Every row has a hidden score from 0 to 40. What is each row's score? 20 is about the middle. The score is a weighted sum of the row's numbers plus the product of two more (or one squared), each taken from its middle value.
array([-0.15, -0.65, -0.73, 0.81, -0.07, 0.43, -0.07, -0.26, -0.13, 0.24, -0.52, -0.06, -0.39, 0.68, -0.16, -0.34]) 23
array([-0.02, -0.15, 0.04, -0.01, -0.18, 0.09, -0.19, 0.36, 0.07, 0.32, -0.51, 0.46, 0.42, 0.92, -0.99, -0.02]) 24
array([-1.64, 1.62, 2.03, -1.38, -3.01, 1.32, -1.63, 1.59, 1.75, -3.19, 1.39, 2.29, 2.02, 1.42, 2.33, -2.54]) 15
array([-0.80, 0.16, -0.14, 0.29, -0.28, 1.74, -0.67, 1.02, 0.58, -0.34, -0.20, 0.37, 0.34, 1.09, 0.56, -0.87]) 17
array([0.39, 0.05, 0.02, -0.64, 0.55, -0.78, 0.81, -0.33, -0.09, 0.08, -0.11, -0.72, -0.53, -0.26, 0.38, 0.65]) 15
array([0.61, 0.32, 0.62, -2.19, 1.27, -2.08, 2.72, -0.36, 1.54, -0.07, -1.39, -1.02, -0.44, -0.46, -0.62, 0.98]) 15
array([-0.67, 0.13, -0.40, 0.41, -0.13, 1.07, -0.43, 0.64, 0.10, -0.11, -0.36, 0.03, 0.15, 0.72, 0.18, -0.51]) 18
array([0.58, -0.51, -0.03, 0.27, -0.80, -0.36, 0.12, -0.81, -0.26, -0.56, 0.22, 0.69, 0.26, -0.59, 0.38, 0.18]) 21
array([0.35, -0.48, -0.92, 0.82, -0.10, 0.60, -0.29, -0.36, -0.19, -0.06, -0.71, -0.33, -0.23, 0.08, -0.45, 0.48]) 27
array([-0.76, -0.16, -1.13, 0.58, 0.75, 1.00, -0.10, 0.55, -0.22, 0.09, -0.60, -0.12, 0.31, 0.36, 0.15, -0.08]) 20
array([-0.79, 0.26, -0.34, -0.63, 1.11, 0.16, 0.23, 0.61, -0.12, 0.68, 0.12, -1.45, -0.24, 0.56, -0.20, 0.21]) 12
array([-0.64, -0.25, -0.13, -2.02, 1.33, -0.59, 1.37, 0.86, 1.34, 0.90, -1.55, -1.18, -0.29, 1.33, -0.72, -0.10]) 31
array([-1.49, 1.13, 1.12, 1.82, 0.53, 2.76, -1.31, 2.89, 1.52, -1.90, 1.12, 0.59, -1.00, 1.80, -1.37, 0.24]) 4
array([0.79, 0.07, -0.29, 0.41, -0.19, -0.75, -0.19, -0.37, 0.27, 0.26, -0.12, -0.25, -0.77, -1.03, -1.12, 0.43]) 19
array([0.09, 0.18, -0.27, -1.05, 0.89, -1.22, 0.82, -0.22, -0.07, 0.33, -0.19, -0.91, -0.21, -0.47, -0.25, 0.54]) 15
array([0.21, -0.15, -0.23, 0.18, -0.76, -0.46, 0.14, -0.86, -0.26, -0.52, 0.35, 0.63, 0.37, -0.95, 0.19, 0.08]) 20
array([-0.18, -0.14, 0.52, -0.83, -0.89, -0.30, -0.37, 0.14, 0.33, -0.98, 0.47, 0.88, 0.65, 0.06, 1.24, -0.69]) 21
array([0.19, 0.12, -0.26, 0.83, 0.42, 0.09, 0.05, -0.39, -0.29, 0.59, -0.42, -0.13, -0.53, -0.30, -0.43, -0.04]) 28
array([0.63, -0.02, -0.45, 0.78, -0.04, -0.01, -0.25, 0.23, 0.25, 0.20, -0.48, -0.30, -0.44, -0.09, -0.65, 0.30]) 18
array([0.91, -1.34, -0.80, 0.46, 0.48, -0.96, 1.05, -0.89, -0.89, 0.44, -0.05, -0.08, -0.49, -1.12, 0.11, 0.71]) 22
array([-1.00, 1.70, 2.57, -2.14, -2.93, 1.02, -1.83, 2.22, 1.91, -2.06, 1.17, 2.69, 2.55, 1.83, 2.69, -2.11]) 17
array([0.22, -0.26, 0.54, -2.03, 1.04, -1.96, 2.19, -0.41, 0.64, 0.21, -0.90, -0.77, -0.36, -0.55, -0.32, 1.03]) 23
array([0.89, -0.49, 0.31, 0.17, -0.71, -0.42, 0.32, -0.36, -0.34, -0.79, 0.09, 0.76, 0.10, -0.43, 0.85, 0.22]) 20
array([-1.32, 0.23, 0.28, -0.24, 0.21, 0.77, -0.71, 0.18, 0.54, -0.04, -0.49, 0.86, 1.00, 1.61, 0.37, -0.89]) 22
array([0.31, 0.47, -0.39, 0.61, -0.14, -0.21, -0.29, -0.10, 0.06, 0.46, -0.16, 0.03, -0.24, -0.01, -0.28, -0.54]) 34
array([-0.66, 0.06, -0.55, 0.47, 0.67, 1.17, -0.96, 0.51, -0.20, 1.57, 2.16, -2.38, -1.30, 1.10, -1.40, -0.33]) 10
array([2.29, -1.69, -1.00, 0.55, 0.78, -1.84, 3.14, -2.32, -3.45, 1.09, -2.07, 0.12, 0.36, -2.60, 0.16, 2.07]) 26
array([0.15, 0.58, 0.53, -0.30, -0.86, -0.30, 0.55, -0.26, -1.37, 0.61, -1.54, 0.75, 1.63, -0.66, 0.42, -0.19]) 21
array([-1.08, 0.48, -0.19, 0.12, 0.64, 0.70, -0.53, 0.02, -0.26, 0.65, 0.45, -1.09, -0.08, 0.40, -0.50, 0.37]) 12
array([1.56, 0.26, 0.15, 0.49, -0.88, -0.90, -0.02, -0.31, 0.72, 0.26, -0.26, -0.47, -0.58, -1.25, -0.84, 0.11]) 16
array([-0.78, 0.11, -0.38, 0.14, 0.42, 1.18, -0.92, 0.23, 0.28, -0.28, -0.16, 0.20, 0.09, 1.12, 0.45, -0.42]) 19
array([-0.51, -1.75, -0.29, -0.23, 0.60, 0.01, -1.15, 0.06, -0.45, 0.84, 2.09, -1.01, -0.98, 0.87, 0.13, -0.46]) 19
array([0.57, -0.57, -0.64, 0.56, 0.67, -0.04, 0.05, -0.41, -0.27, 0.89, -1.00, -0.13, 0.13, 0.26, -0.55, 0.85]) 27
array([2.01, -0.24, -0.92, 1.15, 0.41, -1.27, 0.94, -1.00, -0.49, 1.04, -0.42, -1.05, -1.53, -1.75, -1.49, 0.86]) 32
array([0.19, 0.08, 0.13, -2.26, 0.78, -1.73, 1.45, -0.33, 0.82, 0.36, -0.53, -1.08, -0.65, -0.26, -0.11, 0.68]) 18
array([-0.43, -0.78, -0.88, -0.50, 0.79, -0.34, -0.22, -0.26, 0.23, 0.84, 1.32, -1.32, -1.02, 0.93, -0.48, 0.01]) 16
array([-0.95, 0.16, -0.22, -1.29, 1.19, 0.22, 0.22, 0.14, 0.60, 0.38, -0.20, -1.25, -0.52, 0.70, -0.11, 0.32]) 17
array([0.42, -0.05, 0.75, -0.58, -1.03, 0.42, -0.37, 0.26, 0.97, -1.65, 0.51, 1.23, 0.47, -0.13, 1.26, -0.71]) 17
array([-0.60, -1.70, 0.03, 0.03, 0.03, 0.68, -1.23, -0.14, -0.32, 1.08, 3.06, -1.06, -0.48, 1.07, -0.14, -0.21]) 17
array([2.06, -2.18, -1.14, 1.16, 1.00, -1.58, 1.71, -1.38, -1.42, 0.98, -0.57, -0.39, -1.37, -1.71, 0.08, 1.53]) 25
array([0.40, -0.65, -0.17, -0.47, -0.60, -0.66, 0.28, 0.14, -0.51, -0.89, 0.19, 0.57, -0.23, -0.63, 1.00, 0.17]) 24
array([-0.34, 0.33, -0.61, 0.53, -0.03, 0.88, -1.01, 0.94, 0.15, 0.05, -0.52, 0.31, -0.14, 1.20, -0.02, -0.98]) 25
array([0.71, -0.46, 0.15, -2.39, 1.34, -2.42, 2.38, -0.49, 1.23, -0.04, -1.05, -0.74, -0.81, -0.35, -0.70, 0.61]) 19
array([-0.38, 0.11, -0.26, 0.77, 0.30, 1.21, -1.27, 0.11, 0.11, 1.45, 2.03, -2.08, -1.13, 0.96, -1.69, -0.09]) 6
array([0.29, -0.30, -0.68, 0.54, 0.08, -0.55, -0.11, -0.31, -0.05, 0.79, -0.36, -0.34, -0.56, -0.67, -0.66, 0.29]) 21
array([0.19, 0.37, -0.66, 0.84, 0.10, 0.08, 0.26, -0.10, -0.32, 0.01, -0.52, -0.59, -0.61, -0.09, -0.33, -0.06]) 23
array([0.44, -0.75, -0.48, -2.42, 1.38, -2.02, 1.94, 0.02, 1.74, 0.86, -0.29, -1.65, -1.65, 0.77, -1.77, 0.23]) 17
array([0.41, 0.60, 0.57, 0.70, -0.34, -0.58, -0.32, 0.29, 0.80, 0.53, -0.30, -0.09, 0.35, -0.22, -0.38, 0.23]) 15
array([-0.77, -0.98, 0.70, 0.40, 0.53, 0.41, -1.17, -0.36, -1.37, 0.12, 1.69, -0.65, 0.13, -0.23, 1.28, 0.13]) 16
array([-0.10, 0.25, 0.15, -0.03, -0.27, 0.51, -0.29, 0.64, 0.20, 0.02, -0.36, 0.45, 0.49, 0.48, -0.49, 0.11]) 21
array([0.58, -0.12, -0.65, 1.03, 0.18, -0.10, 0.30, -0.21, -0.29, 0.49, -0.65, -0.16, -0.38, -0.24, -0.45, 0.45]) 19
array([-0.91, -1.11, -0.05, 0.31, 0.07, 0.97, -1.60, -0.29, -0.45, 0.64, 3.06, -0.61, -0.43, 1.25, -0.25, -0.05]) 14
array([0.12, -0.19, -0.57, 0.13, -0.95, -0.46, 0.20, -0.59, -0.50, -0.56, 0.28, 0.64, 0.17, -0.56, -0.05, -0.36]) 24
array([-0.55, -0.28, -0.31, 0.44, 0.17, 0.58, -0.24, 0.54, 0.25, 0.10, -0.42, 0.42, 0.25, 0.45, 0.21, -0.55]) 21
array([0.57, -0.19, -0.46, -2.81, 1.12, -1.75, 2.37, 0.01, 2.59, 0.75, -0.41, -1.60, -1.60, 0.75, -2.40, 0.35]) 13
array([-0.33, -0.01, -0.24, -0.41, 0.57, -0.49, 0.73, -0.31, -0.43, 0.18, 0.60, -0.84, -0.24, -0.16, 0.47, 0.52]) 13
array([-0.29, -0.21, 0.41, -1.02, 0.40, -1.41, 1.03, -1.00, 0.19, -0.24, 0.08, -0.93, -0.23, -0.77, 0.34, 0.85]) 22
array([-0.25, 0.06, -0.55, 0.31, 0.25, 0.49, -0.36, -0.07, -0.26, -0.01, -0.54, 0.31, 0.37, 0.00, -0.08, -0.44]) 22
array([0.38, 0.49, 0.13, 0.69, -0.69, -0.50, -0.45, -0.28, 0.50, 0.09, -0.08, -0.18, -0.53, -1.22, -0.70, -0.22]) 22
array([-0.57, 0.86, 0.37, -0.25, -0.75, 0.68, -0.60, 0.48, 0.49, -1.57, 0.54, 1.33, 0.98, 0.32, 0.92, -0.62]) 17
array([-0.21, -0.40, -0.87, 0.66, 0.17, 0.64, -0.25, 0.21, 0.39, -0.08, -0.26, 0.20, 0.15, 0.57, 0.14, -0.60]) 20
array([-1.00, 0.92, 1.33, -0.87, -1.64, 0.66, -0.98, 0.49, 0.89, -1.69, 0.82, 1.53, 1.42, 0.96, 1.29, -1.51]) 17
array([-0.22, 0.28, -0.51, 0.52, -0.37, 0.19, -0.28, -0.16, 0.08, 0.12, -0.36, 0.07, -0.50, -0.24, -0.51, -0.49]) 26
array([-0.06, 0.35, 1.07, -1.08, -1.17, -0.25, 1.02, -0.18, -1.97, -0.81, -1.26, 1.65, 2.19, -1.09, 1.31, -0.21]) 23
array([0.43, -0.12, 0.24, -2.15, 1.30, -1.70, 2.32, -0.48, 1.29, 0.26, -0.92, -1.09, -0.71, -0.62, -0.56, 0.81]) 16
array([0.95, -0.08, -0.71, 0.55, -0.02, -0.39, 0.18, 0.22, 0.53, 0.61, -0.71, 0.08, 0.02, -0.18, -0.79, 0.89]) 25
array([-0.74, 0.18, 1.50, -2.33, -1.84, 0.44, -1.48, 1.32, 1.34, -2.02, 0.92, 1.73, 1.22, 0.78, 2.84, -1.48]) 29
array([0.98, -0.50, -0.45, 0.72, 0.18, -0.47, -0.41, -0.50, -0.06, 0.55, -0.63, -0.67, -1.01, -0.91, -0.96, 0.51]) 21
array([1.20, 1.11, 0.49, -0.27, -0.66, -0.85, 1.11, -1.06, -1.37, 0.71, -1.63, 0.20, 1.08, -2.05, -0.78, 0.54]) 19
array([0.47, -0.20, 0.81, -0.69, -0.70, 0.01, -0.67, 0.64, 0.52, -1.09, 0.71, 0.86, 0.41, -0.23, 1.31, -0.55]) 17
array([0.09, 0.11, -0.37, 0.25, 0.08, 0.27, -0.57, 0.30, 0.17, 0.04, -0.36, -0.37, -0.41, -0.28, -0.14, 0.01]) 18
array([-1.17, 0.24, -0.21, 0.13, -0.27, 1.72, -1.22, 0.91, 0.67, -0.41, -0.02, 0.66, 0.53, 1.25, 0.24, -1.22]) 19
array([0.26, 0.52, 0.21, -1.74, 0.99, -1.30, 1.71, -0.26, 0.82, -0.13, -0.68, -0.96, -0.36, -0.14, -0.47, 0.93]) 13
array([-0.36, 0.72, 1.64, -1.64, -1.28, -0.22, 0.60, -0.04, -1.19, -0.81, -0.90, 2.04, 2.33, -0.76, 2.29, -0.30]) 23
array([0.34, -0.96, 0.37, -0.22, -0.37, -0.64, 0.27, -0.48, -0.61, -0.15, 0.04, 0.60, 0.20, -0.35, 1.05, -0.08]) 24
array([-0.71, -0.20, -0.96, 0.54, 0.13, 0.86, -0.59, 0.35, 0.02, 0.08, -0.28, 0.49, -0.50, 0.18, -0.08, -0.79]) 28
array([-1.00, 0.21, -1.03, 0.63, 0.50, 1.16, -0.99, 0.54, -0.02, 0.36, -0.41, 0.26, -0.21, 0.88, -0.12, -0.65]) 25
array([-0.74, 0.02, 0.05, -1.21, 1.37, 0.22, 0.81, 0.95, 1.05, 0.36, -0.97, -1.18, -0.66, 0.67, 0.01, 0.36]) 24
array([-1.72, 1.60, 1.14, -0.98, -0.78, 1.52, -0.39, 0.89, -0.62, -0.66, -1.39, 1.58, 2.71, 0.99, 1.42, -1.25]) 18
array([0.76, -0.22, -0.53, 0.51, 0.21, -0.15, -0.23, -0.74, 0.18, 0.30, -0.33, -0.35, -0.64, -0.42, -0.42, 0.39]) 19
array([-0.53, -0.15, -0.04, -0.89, 1.28, -0.32, 0.37, 0.65, 0.89, 0.64, -0.65, -1.11, -0.19, 1.01, -0.21, -0.01]) 20
array([-0.58, 0.47, 0.46, 1.04, 0.26, 0.37, -1.23, -0.18, -0.58, 1.07, 1.36, -1.42, 0.02, -0.36, -0.52, 0.72]) 8
array([0.71, -0.94, 0.08, -0.47, -0.18, -0.85, 0.37, -0.23, -0.11, -0.32, 0.30, 0.52, -0.51, -0.67, 1.31, 0.36]) 23
array([0.34, -1.16, 0.27, -0.59, -0.31, -1.19, 0.31, -0.34, -0.31, -0.50, 0.14, 0.76, -0.58, -0.62, 1.82, -0.01]) 28
array([-0.38, 0.36, -0.65, 0.42, 0.10, 0.82, -0.47, 0.66, 0.37, -0.51, -0.10, 0.32, 0.13, 1.10, 0.27, -0.91]) 23
array([-0.54, -0.66, 1.06, -0.01, 0.42, 0.00, -1.07, -0.06, -1.11, 0.01, 1.90, -0.61, 0.16, -0.44, 1.15, 0.31]) 14
array([-0.75, -1.13, 0.47, -0.20, 0.44, 0.92, -0.99, 0.01, -0.25, 0.99, 2.82, -1.09, -0.61, 1.10, -0.24, 0.02]) 11
array([0.56, -0.19, 0.71, -0.90, -1.23, -0.08, -0.05, 0.19, 0.51, -0.87, 0.42, 1.77, 1.28, -0.06, 0.88, -0.31]) 22
array([-0.42, 1.26, 0.78, -0.58, -0.48, 0.17, 0.69, -0.26, -1.59, 0.16, -1.76, 0.96, 2.22, -0.70, 0.67, -0.04]) 18
array([0.79, -0.49, 0.12, 0.01, -1.01, -0.25, 0.38, -0.60, -0.11, -0.51, 0.09, 0.60, 0.16, -0.44, 0.76, -0.19]) 20
array([-0.88, 1.30, 1.48, 1.80, -0.29, 1.30, 0.01, 1.39, 1.75, -2.30, 1.83, 1.06, -1.50, 0.51, -1.27, 0.95]) 6
array([-0.30, 0.92, 1.48, 1.41, -0.29, 1.58, 0.07, 1.90, 1.00, -2.46, 1.77, 1.17, -1.38, -0.55, -0.92, 0.83]) 5
array([-0.55, 0.02, -1.11, 0.65, 0.20, 0.96, -0.27, 0.44, 0.11, 0.60, -0.47, -0.07, 0.38, 0.86, -0.18, -0.34]) 19
array([0.63, 0.46, -0.31, 0.53, 0.21, -0.16, 0.07, -0.54, -0.25, 0.45, -0.47, -0.13, -0.75, -0.82, -0.62, 0.10]) 35
array([-0.45, -0.41, -1.02, -1.95, 1.62, 0.35, 0.75, 0.98, 2.24, 1.10, -0.48, -1.94, -1.49, 2.33, -1.84, -0.38]) 17
array([-0.28, -0.22, -0.51, 0.70, 0.12, 0.52, -0.33, 0.31, -0.04, 0.09, -0.51, 0.14, 0.02, 0.67, 0.11, -0.78]) 23
array([-0.58, 0.45, -0.52, 0.23, -0.11, 1.70, -0.58, 0.85, 0.07, -0.28, -0.23, 0.40, 0.60, 1.03, 0.55, -0.95]) 17
array([0.29, 0.81, 0.21, -0.09, -0.64, -0.45, 0.85, -0.67, -1.99, 0.31, -1.69, 0.55, 1.50, -0.83, 0.05, 0.36]) 20
array([-0.99, 0.60, -0.17, 0.03, -0.77, 1.84, -1.16, 1.31, 0.71, -0.38, -0.38, 0.31, 0.46, 1.24, 0.41, -1.13]) 19
array([0.12, -0.02, -0.76, 0.76, 0.56, 0.25, -0.34, -0.26, -0.19, 0.80, -0.74, 0.03, -0.26, 0.29, -0.43, 0.25]) 22
array([-0.04, 0.03, 0.10, -1.72, 1.00, -1.53, 1.57, -0.89, 0.74, 0.15, -0.22, -0.83, -0.36, -0.34, -0.12, 0.88]) 16
array([1.38, -0.70, -0.74, 0.88, 0.10, -1.47, 1.73, -1.69, -0.89, 0.54, -0.57, 0.25, 0.11, -1.13, -0.29, 1.08]) 21
array([-1.20, -0.23, -0.21, -0.43, 1.48, 0.44, -0.33, 0.11, 0.03, 0.42, 0.12, -1.22, -0.34, 1.07, -0.09, 0.48]) 21
array([-0.70, -0.85, 0.35, 0.14, -0.01, 0.69, -1.35, -0.03, -0.42, 0.74, 2.45, -0.64, -0.86, 1.43, 0.42, 0.31]) 16
array([-0.58, 0.21, -0.23, -1.22, 1.52, 0.17, 1.00, 0.73, 1.32, 0.30, -1.12, -1.16, -0.39, 0.88, -0.04, 0.19]) 18
array([0.32, 0.03, 0.03, 0.98, 0.16, -0.48, 0.12, -0.34, 0.02, 0.43, -0.68, 0.05, 0.54, -0.15, -0.89, 0.16]) 18
array([-0.03, -0.29, 0.52, -0.54, -0.95, -0.03, -0.47, 0.26, -0.02, -1.18, 0.45, 1.14, 0.35, -0.12, 1.39, -0.59]) 22
array([-0.66, 0.78, 1.23, -0.56, -1.51, 0.76, -1.09, 0.47, 0.67, -1.71, 0.85, 1.73, 0.73, 0.11, 1.02, -0.99]) 20
array([-0.07, -0.01, -0.58, 0.72, 0.29, 0.62, -0.46, 0.16, 0.11, 0.15, -0.64, 0.05, 0.18, 0.41, -0.25, -0.26]) 19
array([-0.50, -0.69, -1.01, -2.42, 1.90, -0.44, 1.35, 1.49, 3.22, 0.92, -1.07, -1.91, -1.50, 2.47, -1.80, -0.52]) 29
array([-0.39, 1.19, 1.38, 2.04, 0.14, 1.14, 0.39, 1.56, 1.49, -2.64, 1.69, 0.81, -1.22, -0.01, -1.33, 0.36]) 15
array([1.15, -1.54, -1.49, 1.69, 1.10, -1.66, 1.59, -1.89, -1.98, 1.05, -0.62, -0.74, -1.20, -2.07, -1.13, 1.50]) 26
array([0.98, -0.17, 0.04, -0.08, -0.54, -0.93, 2.14, -1.54, -2.65, 0.40, -1.44, 1.03, 1.94, -1.98, 0.41, 0.88]) 21
array([-0.65, -0.36, -0.25, -1.97, 1.63, -0.17, 0.79, 0.76, 0.94, 0.30, -1.27, -1.24, -0.39, 0.86, -0.71, -0.31]) 23
array([-0.50, 0.51, -0.04, 0.88, 0.22, 0.73, -1.67, -0.38, -0.55, 0.44, 1.43, -1.31, -0.39, -0.30, 0.21, 0.22]) 12
array([-0.59, -0.05, -0.55, 0.48, -0.57, 0.61, -0.43, 0.50, -0.05, 0.25, -0.33, -0.21, -0.17, 0.30, -0.36, -0.58]) 21
array([0.64, -0.85, 0.20, 0.03, -0.65, -0.57, -0.01, -0.14, -0.53, -0.64, 0.40, 1.09, -0.08, -0.32, 1.00, -0.46]) 27
